Here are some points:
array([-27.,  -9.,  23., -14.,  -4.,   5.,   8., -18.,   0.,  -9., -23.,
         9.])
array([ -5., -54.,  38., -14., -45., -23., -78., -61.,  50., -40., -24.,
        -3.])
array([-19., -95.,  18.,   9., -27., -44., -47., -29.,  84.,  10.,  47.,
       -20.])
array([  0.,  35.,  39.,  12.,  -8., -53.,  16., -42., -32.,  17.,  18.,
         4.])
array([ -13.,  -67.,   35.,  -52.,  -45.,  -26.,  -16.,  -52.,   70.,
       -106.,  -20.,   -9.])
array([  69.,   57., -114.,   18.,   80.,   61.,   35.,   59., -121.,
         75.,   26.,   70.])
array([-23., -51.,  13., -16.,  16.,  31., -36., -49.,  39.,  10., -15.,
        21.])
array([-43., -21.,  23.,  29., -11., -15.,  38.,  17.,  53., -29.,  25.,
       -54.])
array([-27.,  37., -47.,   9.,  13.,  32.,  -4.,  14., -98.,  -3.,  15.,
       -32.])
array([-36., -46.,  -2.,  27., -36., -25., -36., -50.,  53., -48.,  17.,
         1.])
array([-87.,  52., 127., -12., -38., -51.,  75.,  12.,  15., -37., -45.,
         4.])
array([  8.,  17., -20.,  18.,  -4.,  28.,  21.,  11.,  -7.,   0.,  17.,
        -2.])
array([ 22.,   0., -21., -25.,  -4.,  22., -13.,  13.,  -5.,  18.,  -1.,
        16.])
array([ 27.,   4.,  34.,  -8.,  19.,  18.,   2.,  17.,  -4., -26.,  20.,
        41.])
array([ 19., -28.,  16.,  60., -46., -36.,  12., -44.,  23., -26., -32.,
       -36.])
array([ -7.,  10., -57.,   9.,  23.,  39.,   9.,  32., -29.,  83.,  38.,
         8.])
Here are 15 more points, each followed by its number:
array([ 47.,  46., -17., -10.,  34.,  27.,  15.,  21., -46.,  30., -12.,
        11.]) 0
array([  81.,   62., -127.,   42.,   79.,   76.,   31.,  108., -112.,
        104.,   36.,   49.]) 1
array([-15.,  13.,  93., -34., -76., -55.,  10., -16.,  30.,   3.,   8.,
        -6.]) 2
array([ 73.,  35., -67., -22.,  63.,  64.,  21.,  -6.,  -2.,  28.,  51.,
       -13.]) 3
array([ -5.,   0.,  44., -15.,  33.,  -5.,  18.,  12., -18.,  26., -32.,
        -4.]) 4
array([-16., -22., 104.,  -8., -33., -76.,  -4.,  19.,  28., -52., -52.,
       -29.]) 5
array([-53., -45.,  66.,  -3., -34., -62.,  12., -38.,  36., -46.,  15.,
        13.]) 6
array([ 11.,  81., -35.,  13.,  77.,  31.,  23.,  61., -53.,  29., -19.,
        29.]) 7
array([-20., -41., -25., -54., -20.,  30., -18., -54.,  12., -36.,   1.,
       -53.]) 8
array([ -4.,   6.,  14.,  30., -53., -52., -37.,  -2., -22., -74.,  28.,
       -13.]) 9
array([-38.,  57., 127.,  25., -55., -69.,  40.,  14.,  11., -27., -59.,
       -11.]) 10
array([ 15.,  78., -39.,  11.,  39.,  40.,  26.,  53., -46.,  49.,  12.,
        18.]) 11
array([ 25.,  58., -23.,  11.,  54.,  46.,  25.,  76., -59.,  73., -41.,
        17.]) 12
array([  0.,  68., -14., -17.,  54.,  -1.,  57.,  12., -19.,  95., -15.,
         3.]) 13
array([ 28., -16.,  -6., -15.,   6.,  -2., -11., -41.,  52., -50., -33.,
       -35.]) 14
Which three of these numbered points are nearest to each point below, looking only along the 2 directions in which the first points spread most? Their numbers follow each, nearest first.
array([-36., -12., 127.,  21., -37., -65.,  20., -22.,  38., -21., -23.,
       -27.]) > 5 2 6
array([-59.,  66.,   3.,  13., -20., -23.,   1.,  25., -47.,   1.,   7.,
         7.]) > 4 13 0
array([ 17.,  29.,  -5.,  -8.,  22.,  54.,   3.,   7., -25.,  41., -10.,
       -23.]) > 0 13 4
array([-35., -28.,  -1., -23.,   5.,  -7., -31., -41.,   7., -39.,  30.,
       -34.]) > 14 8 9
array([ -6., -13.,  36.,  24., -17., -11., -30., -12.,  23.,  -8., -20.,
        19.]) > 9 14 8
array([-74.,  35., 120.,  26., -77., -28.,  11.,  12.,  36., -52., -17.,
        -5.]) > 5 10 2
array([  77.,   -7., -122.,  -11.,   27.,   79.,   13.,   22.,  -48.,
         35.,   46.,   68.]) > 3 0 11
array([ 11., -22.,   0., -31.,  29.,  18.,  23.,  31.,   1., -11., -23.,
       -41.]) > 4 9 14
